D: rows in 4 groups, each row roughly a mix of its group's directions:
D (142 x 10):
[[ 43 -38  -8 -10  -4 -28   1   1  -3  70]
 [ 40  37   8  29  37 -24 -17 -32  33  31]
 [ 13 -40 -31 -47 -41   6  29  -8 -35  20]
 [ 45  26 -24 -48  38  15  12   6 -32 -24]
 [ 19 -35  37  -2  43  15  -4 -58 -17 -22]
 [ 23  16  11 -13  26 -30  61  13  47 -21]
 [ -6   7  11   3  84 -10 -34   1  -2 -25]
 [-12  43   8  49 -25 -14  48  -7  37 -14]
 [ 30  28  21  17   8  16   5  -4  65 -47]
 [ 30  -2  -6 -36 -32  53   3 -57  -1   0]
 [ 13 -35 -12  19 -65  25  30 -24 -22  21]
 [  1 -51  35  26  40  18 -34 -40   1   5]
 [  9   6   1  -9 -11 -52  41   3 -48 -47]
 [-28 -44 -48 -16  31  -1 -17 -20 -41  26]
 [ 36  16  36  -1 -34  57   4 -22  28  27]
 [ 15  19  42  37 -21  56 -27 -16  22 -21]
 [ 63 -20   2 -34  36 -34   1   2 -31 -15]
 [-47 -15   8  41 -11 -13 -10  49 -38 -28]
 [-27  -2  -9  -9  54 -20 -22  47 -42 -24]
 [-37  -3  41 -14  43  38 -12  38 -32 -13]
 [ -4   4 -13  -8  -4 -34 -74 -26 -35 -19]
 [-55  22  10  17 -19  38   2 -10 -33  48]
 [-32  32  -6  19   2  39   1  12 -59  40]
 [-21  15 -15 -61 -16 -19  -4 -33 -49 -22]
 [-47  -5 -10  23  -8 -36  45 -24  46  16]
 [-13  24 -17 -58 -19  14 -52  34  -3  20]
 [-15 -13  49   2 -43  23 -33 -50  17  11]
 [ -7  26  37   2 -33  47  -2 -37  36  36]
 [  5  24 -44 -24 -16 -58   8   7 -19 -46]
 [  6 -11  -4 -45 -44  39  21 -43 -22 -28]
 [-60   7  24 -39  52  10 -10  26  -3   4]
 [-58  17 -17  20 -35 -22  38  -5 -26  31]
 [ 53  19 -25  57 -24   0  13 -11 -25  26]
 [-23  17 -41  -8 -30  61 -27 -32   0 -15]
 [-36   0  33  20  36  35 -29 -38  17  36]
 [-45  -9 -12   9 -28  22  20 -18 -58 -38]
 [ 72  15  16 -20  19  41 -30  -2 -12  10]
 [ -6  15   4  43  44  23 -16 -30 -14  57]
 [-33  -1 -39  -5 -17  52 -23 -10 -20  50]
 [ 43 -47  17  28 -13  16  13 -20   2  55]
 [-20 -15 -16  44 -12  66 -17 -36  -5 -19]
 [ 13  49 -27  18  35  -9 -48 -19   4  40]
 [ 23   8  12   6  46   4 -50  12  46  39]
 [-41 -34 -54  -5 -21  22  -9   6  43  22]
 [ 28  11 -10 -11  53  48 -46  16 -25   1]
 [ 50 -13  15  23 -19   3  11 -49  28  46]
 [  6  19 -22 -46 -40  43  22   4 -22  42]
 [-19 -17 -34  48 -54  -6   4 -26 -39   5]
 [-26 -52  -7  48   7 -12 -45  24  13  22]
 [ 30  42  -2  13 -24  30  39   3 -12  57]
 [ 23  -4  -3 -40  14  73  16 -29 -18  -6]
 [ 32  44   9 -36  23 -36 -43  21 -22 -17]
 [-29  13 -31   2 -33  36   4  -8  68  12]
 [  8  -2 -45   0   8   7 -83   8   6   7]
 [ 24  22  22  36 -27  -6  45 -28  46  25]
 [  4 -41  15 -26  17 -16  11  11 -24  72]
 [ -3  34   4  -6  27 -46  -4  26  63  22]
 [ 10  43   9  30 -46  -5  16   7  59 -17]
 [ 75 -11  10  -7  21  17 -17   3  48  -2]
 [ -1  49 -32  48  34 -31  33  16   1  -8]
 [  3   3   9  16  28  46 -48  -2  52  31]
 [  9  20 -24  48 -61  -9  23 -17  11 -31]
 [-14   6   0  -7  82 -35   2  -1   3 -32]
 [  8 -23  29  -2  48  42  35 -46 -12 -14]
 [ 37  18 -23  21  30 -69 -24  15  12   5]
 [-38  18  -4   0  -7 -16  48  -6 -14  68]
 [-17 -23  -9 -14  12 -18 -49  55 -40 -24]
 [ 48  45  -6  17 -19  52   0   3  23 -30]
 [-33 -16   6  39 -56 -34 -20   2  33  22]
 [ 73  13 -15  19 -45  -1  20   6   8 -23]
 [ -7 -36 -33 -30 -33  32 -47 -28 -16 -23]
 [ 60  21  22  20  25 -18  32   2  48   4]
 [  0  27  -7  30   2 -56  61  -4  24  -2]
 [-35  52   1  47 -38 -16  -8  12  33 -10]
 [  1 -33  33 -27  61   0 -35  12 -20  28]
 [-42  60 -34   1  21 -20  -7   2 -40  17]
 [ 16  11  31  76  26 -22 -16  20  15   6]
 [ 41 -17 -27 -28  14 -50 -25  11  -9  46]
 [-18  37  12  26  28 -37  35  48 -18 -27]
 [ 66 -17   7 -10 -34  27 -38   5 -14  30]
 [-35 -20  -2  -2 -53   8   3   7 -42  54]
 [ 42 -29 -29  13 -37 -20  45 -30 -20 -25]
 [-13  20  20  28 -48 -53 -23  -8  37  19]
 [-67  21  19  15 -41 -16  32  17 -19  11]
 [ -9  10 -21  13   3  20 -71  19 -50   9]
 [ 19  30  43  25  57   4   5 -26  29  26]
 [ 21   6  24   3  16 -19  -1  33  36 -72]
 [ 21  25   1 -64 -17   4   4  -8 -40 -44]
 [-22   4  36  12  74  20  29  21 -12  -5]
 [  4  21  -2 -30  26  24 -55  23  49  25]
 [-15 -25  13  46  29 -27 -54  24  17  25]
 [ 56  16  54   7  13  27  39 -11  -4  17]
 [-48  -2   7  37 -26  14  -5 -36 -33  47]
 [-46   5  17  29  61  13 -44  -6  -3 -10]
 [-42   7 -35  12  17 -64   6  -2 -37 -15]
 [-29 -30  24  52  -4  39  10 -26 -43   5]
 [-13  -2 -28  48   7  34 -47  18   9  46]
 [ 25 -15  -5 -33  16  49  37 -45 -25 -23]
 [-58  14  54 -17  -9  16  17   2  42  -7]
 [ 16  -6  23   0 -33  38 -22 -64  28  24]
 [-10 -28  38  16  -1 -50  20 -45 -11 -39]
 [ 40   0  25  35  24   4 -34  56 -12 -27]
 [ -6  -8  15  -2   4  13  72  54  11 -23]
 [-16  57  30 -22 -30  -9 -44  35   7  13]
 [ 46   5  26  -6   1 -20 -38 -66   3   8]
 [ 53  10  19  25 -47  31  -4 -10  29 -35]
 [ 28  12   3  18 -35  -6  -8 -58  46  33]
 [ 20  -8  44  42   1  48   4  38 -33  10]
 [  2 -35  -2  34 -65 -17  -2 -42 -15  17]
 [ 36 -40  22  16  12 -27 -35   2  19 -56]
 [-33  -7  55  18  24  54  19 -21  12  17]
 [-33  33 -55  -4  18 -10 -46  26 -27   3]
 [ 36 -10 -51  11   9  20 -12 -38  21 -50]
 [ 31   4 -18  25  14  17 -54 -23  36  45]
 [-33  10   3   6   4  -6  84  21  18   3]
 [ 21  30 -21 -14  18  49 -40  25 -43  21]
 [ 39 -40   7 -21 -19  -8 -30 -49  42  -8]
 [-26  10 -36  -9   1 -13  14  78 -22 -11]
 [-17  13 -59  -5  19 -65  -4   0  23   2]
 [ -1  -3 -55 -32  21 -43  14   9  23 -46]
 [ 24  -8  46 -29 -11  23  67  -2 -17 -15]
 [ 16  22 -34 -26  13 -65  -5  19  40  13]
 [  4 -39 -33 -20 -36  26  44 -35 -20 -27]
 [  0  32   5   4  44 -73 -10  22   8 -11]
 [ -1  -8  38  44  49 -55 -10 -11  12  -2]
 [-10 -21 -27  35 -23 -33  66 -20  17  -7]
 [  3 -38  -8 -43  32  48  16 -11  38  27]
 [ 51 -38 -37 -46 -12  -8   0 -10 -36   4]
 [ 31  41  11 -17  25 -41  31 -45  29   5]
 [  6 -38 -13  10 -17  -7 -83  -7   1 -14]
 [ 33 -40  19 -38   5 -26 -13   9  38 -48]
 [-28 -20  32  50  16 -50 -35  13  16   9]
 [ 39  31  13  15 -27  13  37 -15  61  -9]
 [-56 -12   9  -3  20 -58  14  35 -20 -14]
 [ -6  -3   4  57 -15 -50  25 -31  37 -15]
 [ 26 -48  21 -10  51 -17  18  -6 -18  46]
 [-54  12 -47  28  -2  10 -39  12 -16  35]
 [  3 -16  41 -13  34  15 -38  -1  44 -48]
 [ -9 -53 -48  31 -40 -13 -27   6  15  18]
 [-18 -11 -19 -16 -52  72  -9 -10  -5   1]
 [-50  -7  10  45 -24  19  53 -22  14  -6]
 [ 50 -11  42  14 -57  -3  13   2  26 -24]]

the one row of each list that fits no group (the others fit one group, some only roughly):
    Z_691: [-36  -3  19 -35  29  23 -11   5 -39  57]
    Z_571: [ 16  48 -15 -26  21  -3 -22  67 -13   8]
    Z_268: [ 29 -18 -31 -18  49  55 -19  14 -12  24]
    Z_187: [ 21 -14   2  34 -17 -11  21  -3  57  58]
    Z_444: [-15 -45 -46   3  21 -35 -44 -20  -2 -28]
    Z_374: [ 48   0  14 -61  -4   0  42 -29  19  -6]
    Z_140: [ 30   3 -49  33 -18  -5   5 -12  47  45]
    Z_534: [-45  31 -39 -33 -29  -9  12   4  29 -42]
    Z_504: [-34  -6 -13 -17  -3 -12  51  37  49  30]
    Z_165: [ -7   7  64 -20  40  43 -20 -21 -18  -4]
    Z_683: [ 20  42 -22  39  37 -27  43  -7  11  31]
    Z_591: [ 27  35   7  37  27  32 -19   5  -2  61]
    Z_49: [ -6  67   8  20  40 -33  32  10 -17   9]
    Z_354: [ 62   2 -51  -8   2  29 -13 -37   4  16]
    Z_885: [-55 -40   1   3  22   6 -55 -25 -22  -3]

Z_504
    Z_997: [ 41 -23   0 -42 -14 -18  25 -25  58   6]
    Z_645: [  8 -43 -72   4 -25  -7  20   8 -21 -24]
    Z_169: [-22 -44 -42 -14 -16 -13 -47  17  32 -31]
    Z_635: [-11 -51   9 -66   2 -11  -6  27 -28  17]
    Z_572: [ 16  -5 -63  14 -39  44 -26  11 -18  15]
    Z_837: [ 12   3 -23  11  10  -6  84 -31  16   3]
    Z_648: [ 15 -35  40 -31  22 -44  25  -9  45  10]
    Z_85: [ 12 -51   9  29 -17   6 -24 -61  25  19]
    Z_803: [ 24  72 -14 -11   8  21  13  20  32  31]
    Z_338: [ 33 -19  17  43  55  -6  10 -43  19  16]
    Z_297: [-15 -68  16   6 -35  12  21 -24  40   7]

Z_572
    Z_584: [-36  -7 -30  45  21  18 -46 -16 -42  -6]
    Z_869: [ 61 -31  -3 -36  26 -31  13  -5  33  16]
    Z_161: [-33  16 -43   6 -57 -28   3  -5 -36 -25]
    Z_654: [-16  13 -35  69 -23 -26   8 -10 -28 -25]
    Z_937: [ 30  53  -2  23  35  15 -36  27 -33  20]
    Z_755: [-33   0  42  16  14  36 -47  25  19  38]
    Z_50: [-13 -18 -50 -31 -39  36 -23  -4  12  41]
    Z_883: [ 43  47 -46 -15  30  18   9  24  11 -28]
    Z_144: [15 51  8 20 36 28 40 36 -2 30]
    Z_565: [-31 -32  21 -31 -15   3 -20  -3 -51 -52]
    Z_949: [ 41  -6  60  49   9  -5  12 -30  11  15]
    Z_551: [-16 -12  51  43  -7  16 -29 -53 -13 -15]

Z_551
    Z_609: [ -6 -38 -32   0 -26  25 -67 -22   9  19]
    Z_89: [ 43 -33 -12  14  -1  -2 -51 -53  20  14]
    Z_430: [ 18  11   4  82  -3 -24 -13 -24   0 -26]
    Z_867: [-22  -8 -13  50  23 -11   7   0  -6 -73]
    Z_339: [-35  31  31  16 -59   6  29  20  28  16]
    Z_983: [ 23  -5 -26  34  34   7 -50   7 -41 -38]
    Z_952: [ 47  -8 -47   1  10 -57   4 -28 -10 -23]
    Z_664: [-44  12 -45  38  -5 -20  -8  10 -46 -32]
    Z_595: [-27  10 -11 -44 -32   6  51   6  -2  51]
    Z_461: [ 38   2 -47 -28  11  14 -22  25 -53  23]
    Z_356: [  6  19   5 -59   0   6  61 -35  -7  17]
    Z_303: [-56 -39  14   3 -40 -29  36 -12  -1 -22]
    Z_415: [ 23  -7  41 -10   4  -6  57  39  -3 -46]

Z_867
    Z_690: [-65 -19  45   8 -30  29  24   3  -7 -10]
    Z_124: [-12   3  -3  24   3 -44   7 -66  37  26]
    Z_616: [-39 -17  35   3  -3  39 -59  27  -2  20]
    Z_164: [ 19 -36  34 -11  13  -7  64 -15 -40 -11]
    Z_326: [ 12  -6  67  35  -4 -31  43  -4   0 -21]
    Z_515: [ 49  18 -54  -4  18 -26 -39  29  -2  13]
    Z_440: [-30  49   4 -22   9  21  12  67 -13  10]
    Z_627: [-23  12  -8 -17 -72 -34  34   3 -12 -22]
    Z_668: [-39  13 -51 -38   7   1  44  36  13  -9]
    Z_26: [ 18  -7 -16  -8  34   2 -46  61  18  35]
    Z_790: [ 12 -18 -55 -44  46 -25 -20 -17   6 -14]
    Z_601: [ -8 -52   5  13 -19  16  45 -55  -3 -24]
    Z_160: [ -6 -16  22 -45   1 -28  26  61 -21 -26]

Z_26
    Z_483: [ 27  -4 -68   2   6 -14 -25  54  -8   2]
    Z_912: [ 70  27 -41  -9  34 -12  16 -18   7   2]
    Z_495: [-29   4 -18  36  13 -60 -13 -26  46   1]
    Z_861: [-16  35 -30   9 -62  16 -42  12  23  12]
    Z_602: [ -5  37 -25 -21  27 -21 -61  -6 -41 -10]
    Z_510: [ 23 -36 -23 -51  -8 -10   3  30 -52  21]
    Z_207: [ 68 -23  22  -7  22   1 -36  -7 -40  -8]
    Z_455: [-18  24  27  31  11 -13  55 -40   2  41]
    Z_705: [-24   5  27  48  11 -32  -8   8  34 -56]
    Z_822: [-18   4 -64 -20   0  23 -41 -18  18  39]
    Z_180: [ 30 -26 -41  20   1 -60   6 -18  16 -36]
    Z_470: [-50 -32 -34  27 -16 -50 -22   7 -16  15]
    Z_235: [ 52   9  26  58 -27  -4  23 -18   4  28]
    Z_821: [ 18  16  29  11  51  42  28 -41  21  18]
    Z_103: [ 34 -27 -67 -21   2  14  38  -4 -22 -15]

Z_470
    Z_46: [-52  34 -12  -6 -10 -44  43 -28 -23  -2]
    Z_942: [ -5  49   4 -18  43  28   2  59  -6  16]
    Z_41: [-19 -16  72  15  23  18 -28 -39   1   8]
    Z_243: [ -2 -27  55   6  35  26   7 -39  44  -6]
    Z_905: [  0 -38 -46 -44 -28  -7 -33 -20  33 -16]
    Z_221: [ 41 -30  17  14  51 -44  35 -12 -15   1]
    Z_729: [-21 -10   0 -57 -36 -31  48  13  24   7]
    Z_335: [-15 -13  15 -16 -55 -52 -18 -13 -21 -41]
    Z_958: [-17 -42   4   6  26 -77  -1  15 -18   3]
    Z_25: [ 16   6  45  26 -18  -4  33 -17   8  67]
    Z_613: [-36 -12  51  30 -14 -52 -28 -19   8 -14]
    Z_841: [-27   3   1 -37  33 -17 -17  19  43  57]
    Z_31: [ 20  32 -68  -3 -36 -23  29  19   7   5]
    Z_856: [ 34  41 -17 -15  -7  35 -45  12  17  46]
    Z_74: [ 33 -41  50   9 -22 -24 -10 -42  21 -21]

Z_243
    Z_513: [-28  33  17 -11 -22 -55  21  34 -21 -37]
    Z_336: [-52 -35   3  47 -20  -7  38  30  18   0]
    Z_481: [ 20   3 -51 -71  16   1   5  -9  28 -11]
    Z_19: [ 18  40  35  -1  -3  21  52 -35 -18  37]
    Z_514: [ 44  24 -67 -31  -3  11 -17  25  -5   9]
    Z_814: [ 39  16  11   9  39 -65  -5   8 -17 -34]
    Z_454: [-29 -36  29  33  -2 -11  46 -51  12 -13]
    Z_453: [-41 -46  27 -13  20   6   4  15 -46 -40]
    Z_464: [  2 -10 -48 -37  -3  19 -50  38  -4 -33]
    Z_924: [-11   8 -43 -37  18  -4 -26  -3 -41 -56]
    Z_626: [-58 -25 -12  44 -23 -40 -23 -20  12   1]
    Z_353: [-11  13  20  11  12  -5 -70  25 -28  42]
    Z_427: [ 11  32 -32  35 -14 -50 -13   2  -8 -53]
    Z_366: [45 -1  4 20 20 72 27 22  4  1]
    Z_168: [-32  35  26  58  18 -45   9   4 -23  -2]

Z_366
    Z_529: [ 48   7 -21 -45  -7  -4  33   8  54 -15]
    Z_136: [-34  -7 -40  -3  41 -13 -33  -6  -6 -58]
    Z_926: [ 19  43  13  32  -7 -27  57  41  11  -8]
    Z_400: [ 24 -46 -21 -36 -20  21   8  -7  15  60]
    Z_30: [ 23  -7   9 -53   3  -6  44 -14 -59  -4]
    Z_313: [ 25  -8  26 -25   2 -27  45 -15  57  30]
    Z_823: [-15 -22  22  -9  28  61 -23  -2  24  48]
    Z_558: [ 18   6  26 -18 -59 -17  50   2   7  38]
    Z_893: [ 57  -7  36 -25 -44  12  32   9  29   1]
    Z_240: [ 29  20  -5 -13  14  21  71 -44  11 -10]
    Z_184: [ -1 -24   3  54   7   4 -38  61   0 -23]

Z_30
    Z_564: [ 10 -22 -43 -67  -8   3 -13  16   9  41]
    Z_859: [  8 -57 -14  -4 -48  33 -18 -43  -7  -2]
    Z_902: [ 55   2 -13  19   1   0 -10  33 -14 -65]
    Z_472: [-60   7   2  49   7 -17  -7 -36  23 -30]
    Z_75: [ 34  38   6 -15  30  45  22  46 -30   6]
    Z_419: [ 32 -17  38 -36 -22   8  12  -3  64 -18]
    Z_132: [-14  40  -8  20   0 -38   3   6 -22 -71]
    Z_347: [ 48 -42  40 -29  -3  13  35  35  -2  -5]
    Z_436: [ -4 -67  -3 -11 -19  24 -41 -31 -26 -16]
    Z_807: [-11 -65   8  12 -37  -9  10 -45 -10 -31]
    Z_868: [ 40 -30  -2  17   6  48 -46  36  25   7]
    Z_362: [  0   0 -37  13  -9  15 -54   4 -34 -57]

Z_347
    Z_350: [ 32  -7  54  10   8   4  58  32   9 -25]
    Z_588: [ 20 -34  46  34  22  17  28 -13  40 -32]
    Z_308: [ 21 -22 -14 -52 -29  30  -3  17 -46  35]
    Z_314: [  3 -30  47  27 -14  35  61  12   6   4]
    Z_274: [-24  24 -45  37 -38 -30 -34   3 -29 -18]
    Z_270: [ -2   5 -14  16  -9  55 -66 -19 -16 -24]
    Z_197: [ 48 -36  15  22 -12  22 -62  -5  20   7]
    Z_509: [ 17  48  45  -8   6  32 -29 -24  28  34]
    Z_967: [  6  -8  -7 -42 -19  54  48 -14  18  34]
    Z_199: [-33  -5 -54 -10   1  14 -32  58 -14 -17]
    Z_171: [-65 -35 -35 -33  19 -11 -24 -10 -16  -6]
    Z_569: [ 40  24 -42  -2  16 -46  48   6  -6 -21]

Z_588
